The same turns and mirrors carry the whole set onto itself and the rows of a family onto each other. Which other rows belong to the same family as each row named below? List them in the order they appear above.
These 32 rows form 4 families of 8 rows each.
Z_687: -.23	.04	-.16	.31	.04	-.17	.19	.09	.04	.11
Z_132: -.20	.07	-.17	.34	.06	-.13	.16	.08	.03	.12
Z_286: -.11	-.16	-.12	.16	.05	.02	-.18	-.16	.06	-.05
Z_75: .05	-.08	-.14	.07	-.09	.04	.01	-.18	-.02	.08
Z_851: -.17	-.02	-.04	.30	-.05	-.16	.23	.05	.26	-.09
Z_315: -.04	.02	-.07	.36	-.09	-.11	.25	.03	.24	-.03
Z_287: -.26	.05	-.02	.17	.03	-.24	.18	.07	.22	.02
Z_306: -.18	-.13	-.10	-.04	-.03	-.04	-.04	-.14	.02	-.03
Z_967: -.05	-.16	-.11	-.03	-.10	-.08	.09	-.17	-.01	.01
Z_328: .02	-.08	-.17	.08	.07	-.04	-.11	-.20	.03	.13
Z_715: -.07	-.18	-.14	-.02	.05	-.17	.01	-.19	.04	.07
Z_85: -.21	.16	-.04	.28	.08	-.09	.03	.07	.23	.07
Z_83: -.23	-.05	.00	.34	.10	-.23	.11	.07	.22	-.01
Z_749: -.01	-.20	.11	.09	-.09	-.04	-.05	-.12	.03	-.03
Z_172: -.09	.08	-.07	.41	-.04	-.04	.11	.04	.25	-.03
Z_779: -.15	-.27	-.10	.06	.01	-.12	-.02	-.17	.06	-.10
Z_153: -.19	.05	-.17	.33	.03	-.16	.20	.09	.02	.13
Z_155: -.10	-.07	-.02	.36	.01	-.27	.24	.05	.19	.04
Z_593: .00	.01	-.05	.45	.02	-.16	.16	.05	.18	.10
Z_296: -.11	-.12	-.14	.02	.10	-.09	-.12	-.19	.06	.07
Z_702: .02	-.19	.10	.11	-.10	-.04	-.05	-.13	.02	-.01
Z_473: .04	-.27	-.13	.12	-.08	-.11	.10	-.19	.02	-.01
Z_964: .01	-.17	.10	.13	-.08	-.01	-.08	-.13	.03	-.01
Z_460: -.01	.16	-.08	.34	.00	-.08	.14	.03	.19	.15
Z_168: .05	-.14	-.16	.04	.01	-.12	.01	-.21	.01	.14
Z_304: -.03	-.18	.12	.11	-.07	-.02	-.09	-.13	.04	-.03
Z_806: -.21	.04	-.04	.34	.00	-.08	.10	.06	.27	-.09
Z_636: .08	-.16	-.16	.22	-.03	.04	-.07	-.20	.02	.04
Z_886: -.09	-.04	-.12	.05	-.03	.08	-.12	-.15	.01	.03
Z_187: -.24	.06	-.17	.32	.06	-.15	.16	.10	.04	.12
Z_177: -.14	.04	-.04	.44	.10	-.12	.03	.06	.21	.05
Z_10: -.05	.04	-.06	.23	-.04	-.23	.30	.04	.19	.10

Which other rows belong to the same family as Z_636? Z_286, Z_287, Z_85, Z_779, Z_473, Z_460, Z_10
Which other rows belong to the same family as Z_315? Z_851, Z_328, Z_715, Z_172, Z_296, Z_168, Z_806
Which other rows belong to the same family as Z_132? Z_687, Z_749, Z_153, Z_702, Z_964, Z_304, Z_187

The same turns and mirrors carry the whole set onto itself and the rows of a family onto each other. Which other rows belong to the same family as each row named below? List them in the order they appear above.
These 32 rows form 4 families of 8 rows each.
Z_996: .29	.06	.15	-.15	-.04	-.19	-.17	-.07	.09	-.03	.21	-.06	-.10	.24	.24	.01	.20	.03	.06	.18	.14
Z_102: .18	.26	.15	.08	.01	.15	-.24	-.28	-.01	.06	.35	.07	-.11	.13	-.18	.06	.06	-.14	.16	.11	.17
Z_917: .13	.12	.08	-.05	-.25	.01	-.05	-.27	-.09	.01	.23	.05	-.07	.23	-.04	-.09	.31	.11	-.22	.01	.22
Z_243: .23	.23	.01	.00	-.22	-.13	.26	-.12	-.07	.02	.14	.04	-.20	.35	.14	.05	.12	-.24	-.02	.10	.22
Z_745: .23	.16	.05	.23	-.01	.01	-.10	-.26	.08	.00	.31	.16	-.11	.40	.15	-.19	.15	-.13	-.09	-.07	.14
Z_206: .16	.12	.13	-.11	-.26	.03	-.15	-.30	-.13	.02	.24	-.01	-.16	.18	-.09	-.06	.23	.05	-.19	.03	.21
Z_971: .21	.18	.22	-.07	-.04	-.05	.05	-.27	.13	.01	.10	-.03	.01	.07	-.05	-.01	-.01	-.28	.03	.33	.15
Z_553: .23	.04	.18	-.13	-.03	-.26	-.05	-.15	.14	-.07	.28	-.04	-.11	.07	.14	-.04	.21	-.01	.05	.07	.14
Z_499: .22	.04	.00	.21	-.03	.07	-.03	-.18	.05	.04	.28	.16	-.06	.42	.13	-.18	.11	-.16	.01	-.12	.09
Z_419: .11	.15	.18	.03	-.09	-.03	-.01	-.17	.01	.03	.04	-.05	-.04	.08	-.01	.04	-.03	-.29	.11	.36	.10
Z_725: -.04	-.02	.07	.09	.00	.16	.07	-.21	.00	.02	.29	.03	.10	.26	-.12	-.15	.06	-.04	-.09	.20	-.02
Z_569: .12	.10	-.11	.14	-.01	.06	-.16	-.25	.08	-.04	.25	.13	-.14	.38	.18	-.08	.12	-.14	-.02	-.07	.15
Z_681: .11	.26	.14	.04	-.03	-.16	.05	-.35	.09	-.06	.05	-.01	-.06	.11	-.13	.03	.00	-.17	.08	.28	.11
Z_621: .18	.22	.06	-.10	-.06	-.11	.09	.07	-.04	.10	.37	.11	.06	.38	-.13	.17	.18	-.14	.09	.25	.15
Z_389: .20	.14	.06	-.09	-.03	-.08	.06	.07	.01	.03	.38	.02	.05	.34	-.14	.17	.10	-.15	.20	.24	.06
Z_307: .23	.26	-.12	.03	-.15	-.21	.16	-.16	-.04	.07	.13	.03	-.12	.33	.14	.00	.26	-.24	-.03	.20	.21
Z_413: .15	.03	.12	-.10	-.24	.06	-.01	-.26	-.20	.04	.35	-.06	-.16	.29	.01	.02	.19	-.04	-.24	.07	.22
Z_395: .12	.17	.16	.11	-.03	-.09	-.01	-.21	.12	-.07	.06	-.08	-.01	.06	.05	.01	.01	-.20	.10	.36	.09
Z_902: .15	.11	.18	-.03	-.11	-.24	-.14	-.02	.13	-.11	.29	-.03	-.11	.25	.21	.01	.23	-.01	.00	.21	.23
Z_335: -.03	-.04	.07	.09	-.05	.21	.03	-.22	.03	-.02	.14	.04	.17	.37	-.02	-.06	.03	-.04	.01	.19	.14
Z_396: .22	.14	.12	.02	.02	-.08	.13	.10	-.01	.10	.34	.14	.01	.28	-.09	.20	.08	-.03	.09	.23	.04
Z_981: .06	.17	.13	-.08	.06	-.13	.07	.07	.05	.11	.31	.18	.06	.39	-.10	.04	.09	-.03	.10	.23	.07
Z_628: .20	.18	.00	-.03	-.11	-.20	.18	-.11	-.09	.13	.17	.18	-.20	.31	.12	.05	.11	-.28	-.14	.10	.10
Z_655: .11	-.05	.15	.08	-.10	.16	.03	-.23	-.03	-.02	.20	.02	.12	.32	-.16	-.07	-.01	-.08	-.09	.11	-.08
Z_678: .26	.32	-.03	-.03	-.18	-.18	.12	-.19	-.11	.11	.10	.08	-.17	.31	.06	-.01	.21	-.23	-.14	.15	.22
Z_247: .18	.29	.12	.09	.00	.09	-.16	-.34	-.12	.08	.36	.03	-.11	.32	-.23	.12	.08	-.05	.09	.14	.25
Z_203: .27	-.01	-.01	.17	.02	.07	-.11	-.25	.05	.05	.26	.09	-.07	.27	.23	-.04	.14	-.14	.07	-.09	.21
Z_801: .15	.23	.16	.11	-.02	.03	-.19	-.32	-.03	.10	.33	.19	.00	.20	-.26	.11	.11	-.15	.05	.04	.22
Z_480: .03	-.08	.09	.06	-.15	.15	.09	-.16	-.06	.04	.22	.06	.17	.37	-.14	-.02	.07	-.12	-.03	.17	-.02
Z_754: .19	.26	.16	.04	-.01	.19	-.16	-.21	-.06	.14	.32	.15	-.07	.15	-.22	.01	.05	-.11	.11	.01	.17
Z_532: .19	.06	.15	.00	-.05	-.22	-.09	-.01	.18	-.13	.28	-.02	-.06	.23	.21	-.06	.20	.06	.02	.10	.16
Z_523: .06	.08	.15	-.03	-.27	-.06	-.06	-.30	-.20	.06	.29	-.06	-.09	.33	-.03	-.09	.30	.04	-.10	.03	.25

Which other rows belong to the same family as Z_532? Z_102, Z_206, Z_499, Z_621, Z_395, Z_678, Z_480
Which other rows belong to the same family as Z_971? Z_996, Z_243, Z_725, Z_569, Z_396, Z_801, Z_523
Which other rows belong to the same family as Z_389? Z_917, Z_745, Z_419, Z_307, Z_902, Z_655, Z_754

